Here are some points:
array([-0.25,  0.93, -0.49,  1.36,  1.48,  1.09, -1.22, -1.39])
array([-0.64, -0.68,  0.37,  1.50, -0.89, -0.17, -0.59, -0.57])
array([ 0.02, -2.13,  1.22, -1.84, -0.13, -1.85,  0.66, -0.14])
array([-1.51,  0.37, -0.18, -0.73, -0.84, -0.66, -0.44,  0.03])
array([ 1.13,  0.05,  0.81,  0.51,  0.04,  1.23, -0.12,  0.02])
array([ 0.32, -1.32, -0.84, -0.43, -0.84, -0.36,  0.16,  1.40])
array([ 0.51,  0.03,  0.52, -0.47, -0.01,  0.59,  1.55,  0.47])
array([ 1.94, -0.45,  1.93, -0.05,  1.72, -0.71,  2.32, -1.32])
array([-0.77, -1.09,  0.47, -0.83, -1.43, -0.42,  0.05,  0.95])
array([-0.06, -0.75,  0.50, -0.40, -0.64, -0.13,  0.10,  0.54])
array([ 0.68,  0.86, -1.11, -0.15, -0.21,  0.51, -0.67, -1.07])
array([-2.93, -0.24, -1.42,  0.00, -0.98,  0.01, -1.46, -0.79])
12 more points follow, each with its number after it:
array([ 1.46,  0.00,  0.72,  1.15,  2.00,  2.01,  0.00, -1.11]) 0
array([-0.68, -0.04, -0.09,  0.12, -0.18, -0.06, -0.35,  0.74]) 1
array([ 0.57,  0.19,  0.07, -0.32,  0.88, -0.27,  0.36, -0.06]) 2
array([ 1.29, -1.12,  0.60,  0.10,  0.18,  0.22,  1.01, -0.01]) 3
array([-0.49, -2.55, -0.17, -1.00, -1.53, -0.96,  0.01,  0.76]) 4
array([ 0.92, -1.19,  0.98, -0.42, -0.10,  0.23,  1.25,  0.42]) 5
array([-0.61, -1.43, -0.36, -2.00, -0.97, -0.10, -0.31,  1.06]) 6
array([ 0.44, -1.57,  0.64, -0.48, -0.51, -0.41,  1.82,  1.37]) 7
array([-2.20, -0.25, -1.73, -1.83, -0.59, -0.92, -1.49,  1.10]) 8
array([ 0.23,  1.03, -0.70, -0.31,  0.52,  0.78,  1.32, -0.51]) 9
array([ 2.87,  1.07,  0.81,  0.96,  0.85,  0.57,  0.96, -1.84]) 10
array([-2.23,  0.20, -1.47,  0.62,  0.30,  0.49, -0.60,  0.73]) 11
Which two of these numbered points are nearest to each point below, looking only along the 2 directions in which the first points spread most? Their numbers follow each, nearest first.
array([-0.64, -1.86, -0.27, -2.04, -0.23, -1.27, -0.77,  0.52]) > 6 4
array([ 3.14, -0.48,  0.72,  0.67,  1.57,  0.29,  2.04, -0.94]) > 10 0
array([-0.35,  0.43, -0.43, -0.10, -0.31, -0.46, -0.38,  1.58]) > 1 6
array([ 1.33,  0.85,  0.28,  1.89,  1.54,  1.02, -0.72, -1.14]) > 0 10
array([-1.37,  0.74, -1.57,  0.60, -0.34,  0.22, -1.78,  0.69]) > 11 1
array([ 0.01,  0.78, -0.27,  0.77,  0.13, -0.20,  0.98, -0.96]) > 9 2
array([ 1.42, -1.48,  1.28, -1.56, -1.08, -0.45,  0.57,  0.60]) > 7 5
array([-1.72,  0.69,  0.14, -0.03,  0.02,  0.15, -2.35,  0.06]) > 11 1
array([ 0.58,  0.13, -0.03, -0.28,  0.20,  0.03,  0.83,  0.28]) > 2 3
array([-1.85, -0.32, -0.61, -1.00, -0.78, -0.60, -0.26,  0.96]) > 6 8
array([ 0.92, -2.19,  0.68, -2.18, -0.52, -1.05,  1.38,  1.10]) > 7 5
array([ 2.91, -0.67,  1.64,  0.65,  0.90,  0.10,  1.96, -0.70]) > 10 3
array([-0.63, -0.54, -0.09, -1.18, -0.25, -0.15, -1.73,  1.71]) > 6 1
array([-1.68,  2.03, -2.14,  1.98,  0.02, -0.24, -2.82,  0.85]) > 11 1
array([ 0.93, -1.39,  1.41,  0.43, -0.61, -0.97,  0.69, -0.23]) > 5 3
array([ 0.36, -0.76,  0.09, -0.83,  0.01, -0.15,  0.35, -1.26]) > 2 3
array([ 1.27,  2.36, -0.59,  1.44,  1.22,  1.02, -0.01, -0.78]) > 0 9
array([-2.23, -0.53, -0.21, -0.30, -1.22, -0.51, -0.90,  1.69]) > 8 6
array([ 0.48,  0.04,  0.51, -1.09,  0.11, -0.30, -0.05, -0.75]) > 2 3
array([ 1.94, -0.07,  1.91,  0.80,  0.59, -0.39,  1.84, -0.15]) > 3 5
array([-1.66, -0.33,  0.12,  0.07, -0.73,  0.34,  0.12,  0.12]) > 1 11
